(in the rows, 128 means zero)
The rows of Z fall into 3 groups, which share some directions, and each row is roughly a mix of its group's hidden directions.
Z:
0:  88  93 117 140 114  98 127  87 167 105
1: 120  78 143 129 184 170 137 126 134 138
2: 143 161 165 160 155 150 177 124 121 152
3: 165 120 170 157 141 181 121 147 113 111
4: 104 116 124 128 120 162 156 153  60 120
5: 183 172 161 117 140 139 124 136  95 147
6: 122 124 148 140 151  68 161 172 136 134
7: 113 160  96  82  90 163 123 145 111 146
8: 110  88 169 144 176 133 152 158 137 113
9:  90  95 143  97 149 134 151 140 101 176
10: 146 197 120 153 140 107 127 110 145  97
11: 122 154 167 132  88 170 120 129  85 105
12: 128 138 115 135 133  93 162 154  92 185
13: 166 144 114 144 170 119 116  83 159 100
14: 131  90 154 157 174 160 145 163 143 119
15: 102 139 122 133 103 186 108 105 122  82
16: 120 158 130 160 103 158 141 193 126 135
17: 135 170 131 150  91 122 159 156  88 157
18: 163 135 151 169 139  82 133  85 114 140
19: 132 104  96 123  81  83  95 134 130  97
20: 146 127 137 165 164 181 154 137 120  94
21: 171 130 116 153 135 145 101  95 159  81
22:  76 150 113 141 126  92 111 104 143 173
23: 141  86 152 149 142 135 177 108 162 156
24: 149 158 129 142  70  89 129 165 123 141
25: 114  80 142 116 192 123 150 127 134 151
26:  87 114 123 178 108 164 107 128 118  92
27: 150 110 159 131 135 193 143 147 111  95
28: 116 123 121 108  66 136 138 160  83 110
29: 120 164 117 133 124 151 103 157 195 127
30:  85 159 105  74 114 100 124 119 120 151
31: 145 126 163 114 105 110 141 112 197 111
32: 106 169 166 153 121 172 135 146 109  96
33:  97 113 117 124 146 106 173 100 166 167
34:  88 112  84 137 152 117 172 110 159 116
35: 138 155 127 125  96 164 132 130  74  85
36: 116  87 147 121  86 126 146 112  95  80
37: 108 137 133 125 127 139 131  67 188 120
38: 119 134 130 102 146 157 202 107 125 139
39: 172 113 134 112 130 111 140 138  91 188
40: 155 131 172 124 155 189 132 151 112 120
41:  83 158 132 111 100 115  76 127 114 157
42: 147 122 147 119 111 115 148 167  84 181
43: 187 118 168 147 135 104 120 144  93 110
44:  97 127 143  95  74 164 136 120  94 120
45: 160 174 123  91  75 127 108 122 134 140
46: 105 123 139 115 144 198 146 143 112  94
47: 118 112  95 130 136  75 162 103 166 150
48: 140 165 101 132 126 116 149 165 119 189
49: 178 144 128 175 159 148 139 163 144 132
50: 118 182 119  97 175 145 159 126 111 140
51: 125 152 148 136  90 100 166 105 177 144
52: 149 190 126 121  92 126 118 113 165 153
53: 123 193 127 150 102 151 155 135 121 162
54: 106 122 117 114 160 139 163  82  91 164
55:  62 142 118 131 108 114  81 123 131 149
56: 115 117 107 158 144 155  78 119  91  90
57: 104  93 146 115  99 132 144 179 100 162
58:  88 175 118 126  74 134 114 126 126  98
59: 143 117 193 129 120 148 134 135  75 119
60:  86 147 139 168 144 125 128 101 144 182
61: 116 119 108 159 158 125  96 189 154 122
62: 109 151  76 106 113 167 113 102 128 164
63: 110 103 128  64 141 123 166 126 155 150
64: 127 174 140 121 144 160 164 142 163 168
65: 109 136 115  98 120  65 119  84 138 112
66: 108 182 150 164 146 140 141 143 140  85
67: 126 105 114  91 113 136  78 130 166  88
68: 113  92 105 145 151 108 111  88  75 122
69: 147 141 152 187 128  89 156 144 106 146
70: 102 125 143 102 113 170 105  76 103 106
71: 102 154 131 194 124 141 125  95 152 108
72: 135 150 141 108 179 181 158 143 115 117
73: 116 127 142 139 168 118 167 180 123 168
74: 115  85 115  77 154 126 127  78 126 130
75: 153 190  94 143 149 106 140 130 140 158
76: 134 142 136 185 165 172 119 140 118 102
77: 127 107 143  73 104 170 128 119 133  86
78: 188 138 148 128 112 119  85 119 101 100
79: 164 167 160 135  72 121 144 154 128 125
80: 188  77 110 136 118 136 116 146 135 153
81: 109 172  85 134 125 138 111  85 114 165
82:  64 149 128 114 123 121 131 104 135 179
83: 133  97 128  94 106 118 135 140  89 188
84: 102  92 114  77 153 157 136  92 109 125
85: 113 162 106 107 155  77 123 119 146 171
86: 142 110 125 148 168 141 195 112 152 130
87: 101 158 121 184 117 122  76 124 114 129
88: 180  89 113 123 126  97 170 123 149 111
89: 127 200 131 161 110 146 132 152 127 107
90: 131 150 129 113 140 104 179  95 136 181
91: 117  98 137 146 110 106 105 105 174  78
92: 154  94 124 109 148  76 145 137 120 176
93:  86 150 115 134 116 191 134 158 122 149
One row of each group comes first, with its name. Which group is each row after those in?
119  84 111 126 107 172 127 171 127 165
H
129  73 148 184 117 142 114 129 155 119
T
 99  98 122 132 141 108 161  69  99 140
K

169  97 138  90 131 143 186 130 132 115
T
 77 148 141 140  91 114 131 159 140  83
H
 94 113 125  99  70 149 121 143  96 154
H
 76 114 105 119  99 172 123 139 118  91
K
172 187 143 128 119 136 140 126 105 166
K
155 175 142 125 101 117 151  81 117 161
K
178 171 133 141 105 161 121 129  92 148
H
 79 144 137  98 162 150 143  98 102 156
H
142 166 131 166  79  90 141 131 108 148
K
